In the data rows, 128 means zero.
Each row in the table below has a label, given by one hidden rule.
[100 186 161  83  89 157 115 176 135  92  56  81  92 142 137 154 130 133
 165  67 172 141 167 170 154 146 115 166 170 102 131  98] j890
[130 107  91 192 136 146 138 103 123 132 107 114 134 131 138 121 122 110
 147 142 103  96 108 102 188 188  81  91 127 114 121 163] j890
[169  93 123 132 179 121 120  90  87 115 124 112 138 130 130 145 120 122
 103 120 192 109 193 129  92  81 179 155 181 123 165 111] j91
[ 89 132 131 183 127 158  85 122  97 141 141 102 111 154 133 179 124 151
 158 181 127  90 116  98 166 151 145 114 104 123 156 155] j454
[171 112 121 115  99  64 165  81 173 184 163 180 151  81  75  93 132 131
 122 167 104 144 120 171 122  67 179  76 125 164  97 114] j890
[138 139 145 140 114 119 116 108 129 117 157 171 175 108 147 117 121  91
 158 202 115  84 124 126 131  94 157 117  90 123 132 142] j454
[169  99 174 114 122 156 171 152 147 162 146 118 170 124 143 132  76 126
 114  99 111 125 143 107 118 150 127 136 129 149 159 105] j454
[152 180  20 111 155  78 152  96 200 152  76 121 150 132  89  97 233 112
 185 185 207 167 145 197  63  80 134 140 233 179 107 160] j454
[157 121  99 199  72 188 103 122 153 186 117  83 141 115  88 201 133 125
 170 151  86 103 140 131 147 109 174 118  82 134 103 161] j890
[122 125 130 134 151 102 161 151 126 179 159 169 172 123 135 100 135 117
 108 162 120 141  84 113  95 136 148  85 125 183 143 125] j454
[123 215  80 124  85 113 156 192 184 129  31 123 125  99  99 131 197  79
 182 131 144 159 129 198 137 135 125 113 159 157  63 133] j890
[180 120 130 116 143 145 194 162 178 116 131  98 106 145 115 177  85  84
  81  81 167 110 132 124 112 152 186 181 176 123 159 105] j91
[175 107 140 127 139 138 185 139 153 165 142 116 191 125 141 128  86 101
 123 123 109 120 131 110 127 149 122 116 133 170 158 109] j454
[ 91 108 104 192 129 142 137 126 133 152 118 128 124 126 143 108 133 138
 151 174 119  84  72  93 181 200  95  88 128 122 126 185] j454
[169 109  85 116 112 115 169 160 162 153 136 148 113 101  88 139 142  86
  76  90 144 135  96 143  78 107 205 149 148 137 100 113] j890
[162 127  87 139 142 103 142 143 151 123 103 156 140  95 124 128 158  92
 113 138  87 151 120 117 111 152 107 105 115 128  86 156] j454
[ 65 112 158  79 155  82  96 154  94 139 165 177  87 136 136 110 148 175
  82 144 171 140  89 104  70 125 152 126 134 129 155 117] j454
[124 106 174  94 117  97 131  78 110  82 180 179 105 150 153 105 104 108
 133 149 161  89 141 154 111  85 153 139 123  57 127 104] j91
[100 144 104 122 159  72 126 153 144 142 131 183 123  90 112 107 169 131
  99 182 132 137  71 119 107 139 165  94 146 162 124 160] j454
[101 167 110 106 118 132 118 163 122  89  94 115  90 141 116 134 143 101
 123  94 175 119 124 147 140 128 146 158 163 115 126 103] j890
[ 90 169 100 148  98 149 117 165 141 108  71 103  94 128 122 124 146 100
 156 116 164 103 102 146 184 164 124 137 164 116 116 144] j890
[115 123 148 182 129 193  50  95  81 115 110  90 135 113 116 157 112 161
 146 123 141  98 167 125 153  85 165 145  90 113 168 164] j454
[129 113 109 112 136 125 123 147 113 102 146 135  88 143 113 135 115  98
  69  90 167 107 102 109 116 130 175 168 154 110 136 103] j454
[135 108 142 110 144 115 136 107  94 108 147 136 106 157 138 129 114 124
  93  91 121 136 143 105 119 130 108 132 122 103 122  93] j91
[161  76 124 110 163  97 122 102 102 117 129 136 135 115 125 103 119 133
  82  97 186 116 171 114  88  94 148 159 168 112 145 107] j91
[127 121 107 158 123 156 120 136 138 110 141  92  98 138 126 174 109 120
 107 123 139  88 105 127 160 137 165 175 150 121 134 135] j890
[ 91 146 130 203 132 192  91  95  95 100 103 105 124 128 132 126 122 132
 163 131  90 125 112 125 200 155  89  86  50 112 135 182] j454
[149 125 118 148 135 117 150 149 140 157 129 160 183  93 138  91 136 102
 118 151  77 137 100 104 126 150 109  92 110 165 118 145] j454
[ 71 178  44 199  82 176  76 124 169 137  86  77 105 148  94 134 168 128
 219 211 132  74  65 115 216 185  95 134 140 131 126 212] j890
[128  93 144  98 124 115 121 123  90 110 154 141 106 143 126 121 108 135
  94  88 126 131 144  97 115 124 106 145 110  96 119  93] j91
[136 102 150 109 141 120 123 115  99 112 143 136 104 153 138 128 114 138
  90  84 116 145 143 108 107 120 115 136 120  94 126 101] j91
[131  96 140 104 129 117 127 123  91 112 153 137 110 148 128 125 107 133
  93  91 121 132 141 100 119 132 111 139 116  99 122  95] j91
[ 99 168  86  87 142 104  88 103 139 113 101 117 101 158 118  96 194 159
 171 151 178 158 139 154  96 101 101 166 194 127 127 140] j454
[107 171  76 106 133 119 119 135 126  90 129 119  83 165 108 131 156 101
 128 137 171 131  99 129 128 134 136 160 164 125 133 118] j890
[132 127 160 124 120 173  66 111  60 109 163  86  98 180 126 219  92 142
 127 112 119 121 187 108 127  84 172 161  86  92 154  86] j91
[101 160 111  92 122 101 105  94 123  94 141 137  99 174 128 110 155 129
 169 163 153 134 126 144 119 109  95 142 141 102 117 120] j454
[150 106 128 127 127 127 151 135 117 156 154 149 166 120 130 101 111 112
 108 118 103 130 114 107 114 124 125 109 113 152 124 108] j454
[121 150  56 166  79 106 127 102 207 202  99 131 147  90  64  82 178 148
 194 203  89 145  74 154 181 137  99  71 142 184  83 188] j890
[116 129 105 119 156  73 154 165 151 154 138 178 129 107 112 118 170 123
 101 168 127 149  87 126  78 139 142  96 127 158 110 147] j454
[125 101 132 110 187  82 140 118 101 121 141 156 124 131 135 105 141 140
  83 133 192 126 137 120  78 113 157 134 178 133 162 116] j454
[ 97 179 114 107 115 151  63 104  94 101 134  86  94 193 114 181 150 154
 174 147 130 140 161 132 128  87 121 162 118 105 136 111] j454
[156 123  85 175 127 133 176 116 162 156 104 137 150  97 108 107 152  94
 134 121  92 157  97 154 129 144 112  68  91 149  85 165] j890
[148 126 102 138 136 102 139 147 150 117 113 162 136  88 127 117 155 106
 113 137  79 143 120 105 120 154  98 112 110 122  89 158] j454
[119 201 139 144  88 188  93 170 120 163  91  92 164 130 131 169 141 112
 189 137 127 137 149 170 142  89 184 120 126 173 139 110] j890
[184 119 126 128 119 131 171 118 155 148 152 106 127 134 136 192 128 137
 111  99  92 166 162 168  94  86 153 144 115 142  95  98] j890
[152  92 130 117 161 105 132 103  99 111 135 136 124 138 133 114 123 125
  88  98 167 123 161 114 102 110 129 146 159 110 138 105] j91
[102 177  80 124 119 110 105 150 153 125 106 149 151 109 127  87 178 117
 171 192  94 143  94 111 136 159  64 115 127 156 103 171] j454
[130 100 177 101 114 147  91 114 104 106 165 103 100 150 157 173 103 188
  97  72 100 135 173 129 119  84 123 184 112  94 120  83] j91
[160 110 173 130 117 162 165 119 186 149 105  92 146  95 123 132  80 156
 133  95 100 141 145 137 169 161 110 114 121 135 157 151] j890
[162  89 114 123 177 100 150  98  98 109 128 129 136 135 133 113 122 109
  93 117 178 122 163 119 100 114 135 136 170 124 144 106] j91
[102 123 125 173 144 145 121 110 108 108 109 129 125 132 131  95 124 127
 133 116 100 132 102 114 173 164  73  93  87 111 119 164] j454
[101 116 163  97 149 113 111 128  94 116 169 131  98 154 156 153 122 174
  98 119 135 140 134 127 102 108 137 149 128 119 140  99] j454
[ 98 154 105  90 119 114  98 115 118 105 130 126  94 170 124 111 159 147
 151 130 137 154 125 131 120 124  78 147 143 111 111 117] j454
[152 119 153 122 102 160  91 121  93 137 158 110 108 150 116 203 112 142
 118  97 106 138 178 120  99  71 181 154  88 105 130  91] j91
[109 148 142 100 115 131 116 145 107 100 105 121  94 144 135 127 136 127
 130  88 144 147 147 145 130 129 118 144 138 105 110  98] j890
[156 118  99 143 126 127 164 156 142 171 150 151 183 104 107  97 119  82
  96 141 124 108  78 110 114 130 170 115 136 188 136 121] j454
[124 136 146 139 136 155  69 127  85  94 132 112 109 146 145 184 118 131
 129 129  94 122 166 102 136 125 137 144  91  92 134 129] j454
[164 110 134 106  95  72 152  82 167 167 165 183 145  86  89  94 127 133
 122 159 114 140 123 164 114  63 180  92 121 147 100 113] j890
[120 103 118 186 122 152 130 116 130 143 116 116 116 127 143 116 123 130
 142 128 102 104 100  99 180 186  84 103 126 107 117 169] j890
[133 103 192  65 127 115 169 188 185 179 149 136 121 111 123 161 112 180
  94 108 165 138 124 125  49 139 177 154 153 146 171 118] j454
[ 85 179 103  89 129 115 109 115 130 102 124 121  83 188 129 114 175 143
 171 146 136 165 124 146 121 130  69 142 153 114 107 124] j890
[153 108 112 115 128  92 155 100 121 137 145 145 136 132 101 113 124 118
 102 129 115 144 131 122 128 116 126 103 120 144 108 100] j890
[141 114 122 125 161 114 157 106  93 101 147 128 119 166 134 135 110 102
 102 110 128 137 144 107 130 142 104 119 121 113 124  97] j91
[ 30 151 140 177 147 155  71 131  89 122 123 145 114 116 129 111 147 172
 149 170 135 122  66 122 162 150 122  77  70 136 157 192] j454
[128  99 171  92 117 106 107  98 106  94 174 165 106 147 147 107 105 129
 118 120 147 102 138 129 105  91 146 151 121  66 126 105] j91
[ 90 186 136 125 108 147  76 163 104  81  89 101 104 131 125 163 133 130
 158 137 126 122 156 130 161 131 121 149 114 109 119 126] j890
[128 108 159 113 123 146  80 118  80 115 152 111  97 160 134 170 106 151
 108  90 114 131 164 113 114  96 143 156 104  87 137  93] j91
[188 118  51 123 171  82 160  96 177 154  89 127 163 102  98  99 191 104
 131 143 205 144 161 177  57  78 164 135 225 169 118 143] j454
[154 117 146 144  78 176  85 146 117 205 158 120 209 102 105 142 105 135
 135 145  82 115 130 107 108  76 189 124  77 187 151 111] j454
[136 104 145 110 140 122 137 118  84 106 152 134 104 152 141 129 108 132
  96  90 120 138 145 104 117 130 113 137 119  98 126  96] j91
[149 111 140 119 101 145  93 120  99 134 152 113 114 143 108 185 115 138
 117 103 115 131 172 121 103  80 163 151  92 109 123  94] j91
[127 186  51 120 136  70 118 105 192 146  80 148 143  92  94  81 214 142
 178 195 125 170 115 164 126 106 106 103 183 176  96 180] j890
[117 124  66 166 139 125 113  99 149 136  85 109 134 128 119  92 164 130
 172 173 160  98 115 123 159 152  88 126 180 132 124 179] j890
[117 134  93 208 133 159 152 106 146 136  81 134 143  92 126  81 152 107
 153 125  82 152  83 152 176 171  79  53  73 139  95 201] j890
[ 98 191  65 193 100 191  78 144 148 158 103 101 180 100  90 117 157  98
 185 185 124 104  60 140 174 118 172 109  99 198 151 184] j890
[137 103 131 110 143 112 140 119  89 102 153 133 109 158 130 132 108 116
 100 104 125 131 144 103 124 134 105 130 116 103 126  95] j91
[ 95 151  72 191 159 146 111  79 126 101  64 117 152 105 120  58 167 126
 174 153 157 124 100 145 183 153  71  88 130 139 132 208] j890
[ 82 198  67 104 130 102  87 125 138  91 101 120 102 162 117 107 190 131
 187 184 123 154 111 130 136 153  46 136 143 124 103 157] j890
[ 67 163 119 182 156 101 161 117 169 154 119 198 139  86 133  70 193 126
 162 207 148 130  28 183 121 133 156  34 106 154 120 218] j454
[103 169 119 105 117 133 121 164 117  90  92 111  89 143 127 135 142 107
 126  85 171 125 125 153 142 126 146 155 167 109 116 103] j890
[147 114 149 119 120 112 152 110 120 131 165 164 158 130 138 101 109 105
 120 141 125 111 125 123 111 103 143 117 115 121 126 108] j454
[164 116 124 144 120 132 174 149 136 193 152 158 208 103 133  89 117  98
 121 142  92 134  99 111 115 127 137  84 107 194 128 117] j454
[ 78 100 128 162 128 124 101 136 131 158 124 145 111 119 138  98 146 161
 129 154 124 102  71  98 147 176 108 107 134 120 131 174] j454
[121 121 125 153 149 131 143 107  95 101 124 124 122 144 132 110 116 115
 121 120 115 133 120 111 158 160  82 102  98 115 124 135] j454
[146 122 149 124 101 148  80 103  98 150 165 106 119 135  96 192 107 156
 128 130 104 135 174 131 124  63 194 135  86 129 135  92] j454
[ 85 179 166 102  67 181  26 157  80  99 102  73  78 157 116 204 124 159
 167  94 150 121 190 150 143  71 171 185 110  87 141  87] j890
[118 100 108 209 107 170 116 109 147 144 109  86 125 122 147 143 114 145
 163 149  87  81 105 110 208 187  80 114 115 112 117 184] j890
[128 161 130 119 106 156 112 126 151 161 153  89 153 147 153 158 138 168
 167 152  90 157 132 169 122  89 119 155 125 178 120 117] j890
[122 174 109 106  98 121 147 155 144 118  70 119 110 125 113 130 162 104
 156  94 149 157 142 178 128 116 126 123 149 131  88 102] j890
[149 125 125 145 138 119 147 148 130 150 134 160 172 108 137 100 128 104
 115 144  81 134 108  99 124 150 114 101 110 159 120 140] j454
[175 109 145 114 102 147 135 121 158 154 164  88 125 127 137 206 117 175
 109  90  89 157 168 175  91  61 156 173 115 138  91  90] j890
[119 130 110 191 145 155 143 112 125 140 104 133 167 104 139  81 132 107
 141 135  87 132  88 128 171 164  86  62  89 152 122 172] j454
[ 76 209  53  91 124 115  99 132 150  97 115 109  74 181  93 116 192 119
 172 169 174 142  86 145 123 128 109 168 183 137 117 135] j890
[ 94 111 148  98 163  92 125 139  91 128 158 158  99 150 143 122 131 147
  94 130 153 139 109 111  92 137 135 123 136 120 140 110] j454
[ 91 123 136 113 149  93 107 154 108 103 135 171 108 115 148 109 145 144
  98 144 115 130 106  93 112 158 106 124 117 113 120 145] j454
[101 106 135 140 139 122 122 135 116 140 142 145 109 136 141 117 127 147
 120 136 125 119  99 101 131 160 114 114 127 115 130 146] j454
[126  88 153  97 122 117 110 127  94 111 151 143 101 140 131 116 110 146
  86  81 116 135 140  95 110 119 112 154 109  94 121  95] j91
[111 116 217  75 111 103 151 133 173 154 188 187 167 109 167  93 100 140
 146 196 188  76 103 154  74  98 204 134 146 125 185 128] j454
[161  99 119 112 122 112 151 127 128 144 139 145 120 126 120 130 128 122
  98  90 111 153 135 131  91 113 131 123 122 121  99 103] j91
[152 108 125 129 127 120 157 145 122 164 155 149 175 121 126 100 110 101
 112 133 104 135 112 109 115 133 128 103 111 166 125 110] j454
[136 116 142 127 145 139 106 111  82 107 147 109 103 168 140 173 108 123
 113 107 118 133 165 114 121 107 139 140 112  96 137  96] j91
[ 72 231 147 104  74 180  58 171  93  84  61  65  78 161 127 195 154 132
 201  99 172 135 183 188 168  90 158 164 146 103 128  90] j890
[196  56 160  89 161 126 146 115 137 115 116  89 153 108 124 135  75 143
  82  85 223  89 216 104  86 115 153 206 200 120 204 103] j91
[165  96 121 124 178 108 150  99  95 109 126 131 129 137 140 123 125 115
  92 103 165 129 164 123 102 107 139 133 166 113 143 106] j91
[131 119 133 117 126 145 100 132  86 101 157 113  94 155 121 177 104 116
  97  98 144 114 144 114 121 108 176 166 123 100 146  93] j454
[108 154 188  53  88 137  96 126 188  77 129 121  99 141 159 127 112 162
 191 153 152  96 153 137 124 134  96 202 153  59 153 148] j454
[157 127  93 139 116  70 146 120 181 173 118 180 159  45  83  95 156 123
 120 179  63 160 105 135 142 126 132  63 113 185  83 161] j890
[133 110 176 134 125 172 152 126 132 100 118  94 124 132 144 138  69 146
 124  84 119 117 149 104 168 180  75 140 101  99 165 136] j91
[164 103 172 105 150 142 187 128 126  95 147  87 121 171 152 173  53 117
 109  92 136 113 184 102 141 171  97 156 139 101 174  87] j91
[ 79 113 129 141 143 109 125 134 120 142 139 154 108 133 144 111 144 147
 120 150 142 114  82 103 131 166 118 104 132 124 136 152] j454
[137 107 115 111 140 118 129 124  96 104 146 130 102 147 123 135 115 106
  90  98 144 126 128 112 122 127 132 142 132 108 129 100] j91
[ 99 209 111 175  64 189  99 167 167 146  40  89 121  92  96 151 179 128
 206 115 116 156 123 214 163 104 154 106  98 144  91 169] j890
[154 106  97 140 178  87 108 122 122  88  91 156 154  70 140  92 149 117
  99 144 153 105 155  90 114 141 116 141 166 121 131 171] j454
[169  97 156 100 122 130 161 140 150 140 137 119 122 139 126 152 103 131
 103  78 118 143 155 118  95 132 128 148 128 112 130 103] j91
[183 106 161 125 119 154 185 154 161 193 142 125 206 109 142 118  85 109
 125 120  95 131 123 110 114 149 136 116 129 183 157 117] j454
[107 198  66  89 103 103 124 121 185 145 105 125  98 165 101 112 213 141
 190 153 125 193 108 173  90 105  89 135 161 145  76 142] j890
[181  96 149  90  80 104 132 134 213 187 112 131 159  44  75 121 101 173
 112 120  81 141 145 122 133 116 144 131 131 159 124 134] j890
[147 138 165 111  73 165 163 196 174 197 117 120 205  87 133 101 101 122
 153 114 119 124 120 133 128 143 143 127 134 194 151 113] j890
[ 89 159 107 137 132 130 116 110 116  99 116 126 107 149 128 100 148 134
 158 140 116 148 107 127 162 150  61 113 107 119 117 150] j890
[138 106 127 113 148 114 141 110  91 108 148 133 116 154 137 129 112 115
 102 105 125 137 141 111 122 135 106 126 124 106 124  96] j91
[184 108 162 126 127 154 198 154 163 181 146 113 206 114 143 125  75 104
 125 122 103 123 134 110 122 157 127 116 132 178 167 111] j454
[106 198  64 117 159 114 141 118 137  91 120 113  87 196 129 136 176  88
 157 158 161 153 105 152 131 146 109 137 179 126 127 130] j890
[127 122 130 126 143 112 119 134 103  88 132 149 112 119 148 121 131 120
 103 113  99 129 132  87 133 157  90 125 109  95 114 134] j454
[149 114 138 135 144 128 162 129 114 150 150 145 154 135 143 115 116 109
 111 120 105 142 123 118 115 134 125 106 121 141 125 109] j454
[174 140  67 153 147  87 178 150 175 130  99 160 156  88 112 127 168  70
 122 161  75 149 115 117 116 160 103  90 111 150  69 167] j890
[164 123 152 147 118 168 144 125 142 183 171  92 191 121 161 171  99 150
 130 141  71 141 136 155 124  91 153 136 108 198 139 106] j454
[ 82 122 151  95 170  83 128 145  98 126 160 169  91 151 153 120 148 158
  92 139 155 146  99 115  81 134 146 112 143 122 144 116] j454
[153 109 122 132 137 118 157 128 121 162 140 145 174 120 137 102 121 102
 114 125 103 136 114 118 118 126 126  99 125 160 123 110] j454
[155 100 101 134 185  92 112 116 119  95  96 150 151  74 145  96 150 113
  97 141 163 106 154 104 107 131 128 143 178 118 132 162] j454
[150 102 116 130 174  98 124 118 120  93 107 155 135  92 146 103 145 119
  94 123 146 118 155 105 105 133 125 143 160 109 130 149] j454
[197  96 150  89  96 105 191 114 202 187 141 112 163  84  76 141  75 155
 115 118 104 145 164 138 137 111 151 117 139 173 144 100] j890
[130 116 175 102 131 101 144  80 107  77 184 173 110 159 158 110 103 110
 128 139 155  94 138 141 115  92 147 135 121  65 130 101] j91
[101 130 116 190 153 150 131 105 109 103 105 127 128 120 137  88 124 115
 144 126  97 134  96 127 186 175  64  75  80 117 120 176] j890
[130  98 145 108 139 117 132 121  94 107 152 140 105 154 144 128 112 132
  96  87 115 135 143 108 118 127 110 138 119  94 120  95] j91
[140 113 122 120 156 107 160 111  90  95 156 130 115 165 133 135 103  99
 102 120 126 129 146 104 135 143  98 121 116 110 129  92] j454
[158  87 190  82 130 153 157 139 128 107 143  84 117 155 145 166  55 141
 101  69 132 117 184 101 122 162 103 180 133  93 169  87] j91
[ 69 194 129  83  72 131  94 188 120  90  64 102  88 138 110 123 152 130
 168  97 176 135 145 171 157 128 108 161 149 115  99  91] j890
[100 111 154  97 146 101 123 135  94 120 160 158  94 147 147 116 127 151
  89 112 143 140 119 108  98 132 131 130 130 102 136 104] j454
[108 131 136 136 124 131  55 149 100  88 123 136 118 109 131 151 122 141
 121 146  83 107 146  73 151 142 104 154  84  94 121 152] j454
[167 118 100 153 127 121 188 141 136 196 157 155 226 107 117  92 108  75
 127 164  92 128  97 112 122 136 136  76 104 220 134 118] j454
[154 129 118 153 149 125 164 149 136 161 133 159 185 105 148 101 128  92
 124 156  79 136 102 108 126 157 116  85 115 173 121 144] j454
[125  96 142 105 113 134  87 118  82 109 156 122 108 154 121 155 100 142
 104 101 124 121 161 102 121 101 129 158 101  97 133  87] j91
[159 116 134 147 105 152 132 146 133 206 158 144 214 104 121 116 112 111
 129 143  82 126 113 114 111 101 166 101  97 196 137 117] j454
[181 107  97 122 127 107 178 123 149 154 132 141 139 123 110 136 141  97
 106 105 113 162 133 141  85 117 138 109 123 140  88 107] j91
[ 84 192 132  92  98 140 104 167 117  95  59 102  86 142 137 128 157 123
 162  83 163 144 146 175 149 125 116 143 163 104 108  99] j890
[109 201 120 103  71 135 119 174 169 124  57  82 108 127 116 163 167 129
 178  98 156 155 156 215 136  96 137 156 158 144  83  99] j890
[ 80 167 119 198  82 203  67 146 129 135  64  66 102 138 137 173 135 138
 214 149 121  87 126 149 218 165 126 124 129 105 125 175] j890
[116 131  98 187 131 135 146  91 136 144 102 141 152  84 109  78 140 126
 145 142  81 150  88 147 189 147  92  50  83 153 102 182] j890
[108 114 124 156 137 142 118 107 102 107 115 126 123 125 132  96 124 128
 122 111 107 131 105 114 162 156  77 103  91 110 115 148] j454
[102 211 148 104  81 125 109 186 200  80  37 135 120  79 142 121 162 107
 196 152 151 110 138 182 153 146 118 153 155  94 100 170] j890
Here are more rows. What is the label of each one?
[137 104 137 111 140 117 139 121  91 110 155 138 108 153 137 132 107 121
  99 100 123 133 142 109 120 136 109 129 119 104 123  95] ~ j91
[127 108 166 114 115 155  71 118  71 114 162 108  99 159 129 179 100 151
 113 101 119 124 168 106 117  95 154 163  98  92 144  92] ~ j91
[169 106 106 117 110  75 160 102 161 194 142 158 149  85  72 104 133 138
 114 142  90 163 120 147 124  92 156  78 129 179  95 112] ~ j890
[127 100 149 106 137 119 131 122  92 111 151 137 101 148 141 125 112 131
  97  86 119 144 141 109 115 131 113 134 123  97 121  96] ~ j91
[189  94  98 125 145  98 175 118 146 154 127 143 146 109 110 124 142  97
  96 106 147 145 149 141  75  98 159 123 154 142 105 116] ~ j91
[149  97 169 101 135 136 149 128 111 106 147 114 108 156 142 151  79 134
 100  81 125 128 160 101 118 147 113 157 126  98 150  93] ~ j91
[137 104 141 109 140 114 139 116  89 106 155 138 110 158 136 131 109 126
  96 100 118 139 143 105 117 135 108 134 118 104 123  94] ~ j91
[133 156 112 139 119 125 155 153 136 150 112 131 173 127 120 106 135  92
 142 137 122 139 117 139 137 136 123 101 130 175 119 112] ~ j890
[ 78 194 191 108  64 186 129 170 180  73  52  72 111 123 141 128  92 132
 215 113 191  89 156 188 202 167 105 169 138  87 157 143] ~ j890
[139 110 130 118 157 114 157 113  93 108 147 134 109 164 147 134 109 107
 104 109 125 137 142 113 126 140 105 122 130 106 127  98] ~ j91
[172 100 151 106 124 127 173 135 142 136 142 122 123 141 126 153 104 125
 104  78 113 145 158 123  98 132 129 140 127 111 125 101] ~ j91
[177  77 110 126 191  90 144  87 105 113 121 130 151 113 126 105 124 114
  82 111 214 109 181 124  85  90 161 154 199 129 156 113] ~ j91
[127 159 103  97  89 141 100 143 176 140 139  94  97 138 109 172 160 166
 138 117 132 151 125 178  91  71 161 195 153 143  99 117] ~ j890
[102 163 143 113 120 164 137 125 160  99 100  73 111 166 132 131 113 152
 183 128 134 131 141 127 171 179  51 153 134 115 157 150] ~ j890
[128 125 129 130 151 111 114 135 112  94 120 150 120 119 144 122 134 120
 102 128  87 132 126  90 136 159  84 123 114 102 113 145] ~ j454
[127 130  87 195 115 117 145  88 169 184  98 146 170  53  72  60 144 136
 156 167  70 154  70 161 198 137 109  29  83 189  94 194] ~ j890
[159  93 189  88 133 146 164 137 128 107 147  93 111 161 146 168  54 140
 102  76 137 118 182  97 127 161 106 174 136  93 171  89] ~ j91
[ 77 119 130 149 120 127  87 154 139 183 142 146 115 117 113 139 156 177
 134 182 141 110  73 110 107 138 168 108 118 147 143 168] ~ j454
[125 100 119 154 122 139 131 113 110 126 128 124 117 136 138 120 113 127
 126 118 111 107 118  95 162 164  90 116 116 105 115 137] ~ j890
[170 106 109 150 109 160 176 160 192 143 110  93 123 108 101 160  97  97
 114 102 151  84 108 115 147 171 161 164 167 128 148 143] ~ j890
[110 117  99 219  95 196  89 131 181 138 123  50 113 121 140 192 104 158
 145 152 119  44  83 137 220 157 148 185 147 131 133 184] ~ j890
[107 135  92 205 160 131 160 140 159 212 104 174 252  40 124  27 162 114
 149 205 136 119  38 136 131 146 149  30 119 247 153 212] ~ j454
[123 123 118 157 152 135 145 104  96 101 129 130 122 146 136 115 118 113
 123 113 110 133 120 113 156 153  87 101  96 114 125 132] ~ j454
[126 122 153 119 127 132 105 128 108  87 149 121 110 127 158 166 111 160
 108 122  90 122 155 109 140 127  99 163 101 105 116 116] ~ j454
[142 119 145 106 131 136 166 187 179 173 146 131 173 102 118 126  94 111
  91 138 168  93  82 104 103 151 196 151 172 187 193 122] ~ j454
[133 114 112 117 145 113 143 125  99 100 146 133 107 154 121 133 110 101
  90 108 143 120 126 104 126 137 134 142 134 111 131  97] ~ j454
[108 113 136 109 197  77 141 125 106 127 146 162 116 142 149 113 153 139
  88 145 192 134 120 125  78 122 163 115 179 136 158 122] ~ j454
[131 108 108 156 138 127 149 111 113 119 130 122 118 148 139 126 115 109
 124 127 115 114 124 111 161 170  92 110 120 107 117 134] ~ j890
[163 104 124 117 106 132 128 126 130 153 144 127 125 129 106 164 128 125
 107 101 111 147 151 135  87  89 163 137 100 125 102 100] ~ j91
[193  83  89 122 162  90 168 101 140 141 116 140 158  98 111 114 146 101
  90 104 177 128 162 143  69  84 165 136 180 140 122 115] ~ j91
[146 113 147 117 102 126  98 108 114 166 159 122 122 119  92 163 115 162
 122 126  97 143 157 140 121  69 179 125 107 136 124  99] ~ j890
[ 85 202 114 113 107 128  93 175 127  79  41 111 101 123 135 125 176 115
 167 108 147 143 140 162 162 140  97 132 159 115 102 128] ~ j890
[ 24 157 153 176 157 157  73 141  88 132 130 144 107 125 139 122 155 179
 150 184 141 129  67 130 146 152 143  78  77 141 165 192] ~ j454
[142 108 151 160 145 162  95  80 115 101 130  70 138 111 157 164 110 193
 118 102 134 116 180 160 141  70 135 179 135 129 150 130] ~ j890
[138 161 116 140 112 141 167 168 148 184 105 139 197 101 135  87 139  90
 158 144 109 144 101 155 129 133 140  82 136 199 119 119] ~ j890
[128 120 162 124 123 162  86 116  64 103 169 100  95 170 128 199  99 142
 121 111 120 122 179 108 122  93 158 155  90  95 149  87] ~ j454
[147  90 211  72 102 130 137 111 131  85 170 131 110 148 150 138  59 144
 119 104 155  83 171 117 118 115 133 186 124  62 163  90] ~ j91
[105 119 130 161 134 150 110 112 104 108 116 130 122 122 133  91 122 133
 125 103  99 135 103 118 165 160  80  98  90 107 118 159] ~ j454
[142 117 159 124 152 139 140 111 102 107 163 102 103 175 163 174  98 144
 107 101 107 142 159 135 125 119 122 152 121 110 127  95] ~ j91
[158  93 218  75 116 147 150 112 147  90 157 108 118 155 161 159  49 137
 123  91 156  95 187 120 118 133 133 187 144  65 179  93] ~ j91
[ 79 123 181  97 127 135  53 143  67 128 178 131  84 153 129 182 117 190
 108 131 146 120 141 105  90  85 183 155 104 109 165  99] ~ j454
[ 85 141 147 179  61 175  92 124 166 124 109  93 114 120 148 133 116 164
 204 168 123  59 108 156 213 146 104 149 122  99 112 173] ~ j890
[161 122 123 131 122 115 136  97 131 165 157 133 132 122  91 154 121 132
 122 140  96 154 148 143 130  86 167 100 108 153 119 103] ~ j890
[203  89 164  88 104 141 189 151 195 159 127  97 136 120 118 176  88 130
 104  60 121 140 176 129  88 131 136 164 138 117 140 103] ~ j91
[ 88 132 127 187 132 151 129 141 139 181 113 164 185  79 136  51 144 135
 141 153  88 136  45 126 153 157 112  56  82 182 130 195] ~ j454
[ 91 122 145 100 173  96 126 136  96 134 152 158  96 149 153 124 145 146
  96 135 160 146 102 123  81 138 146 112 146 127 144 118] ~ j454
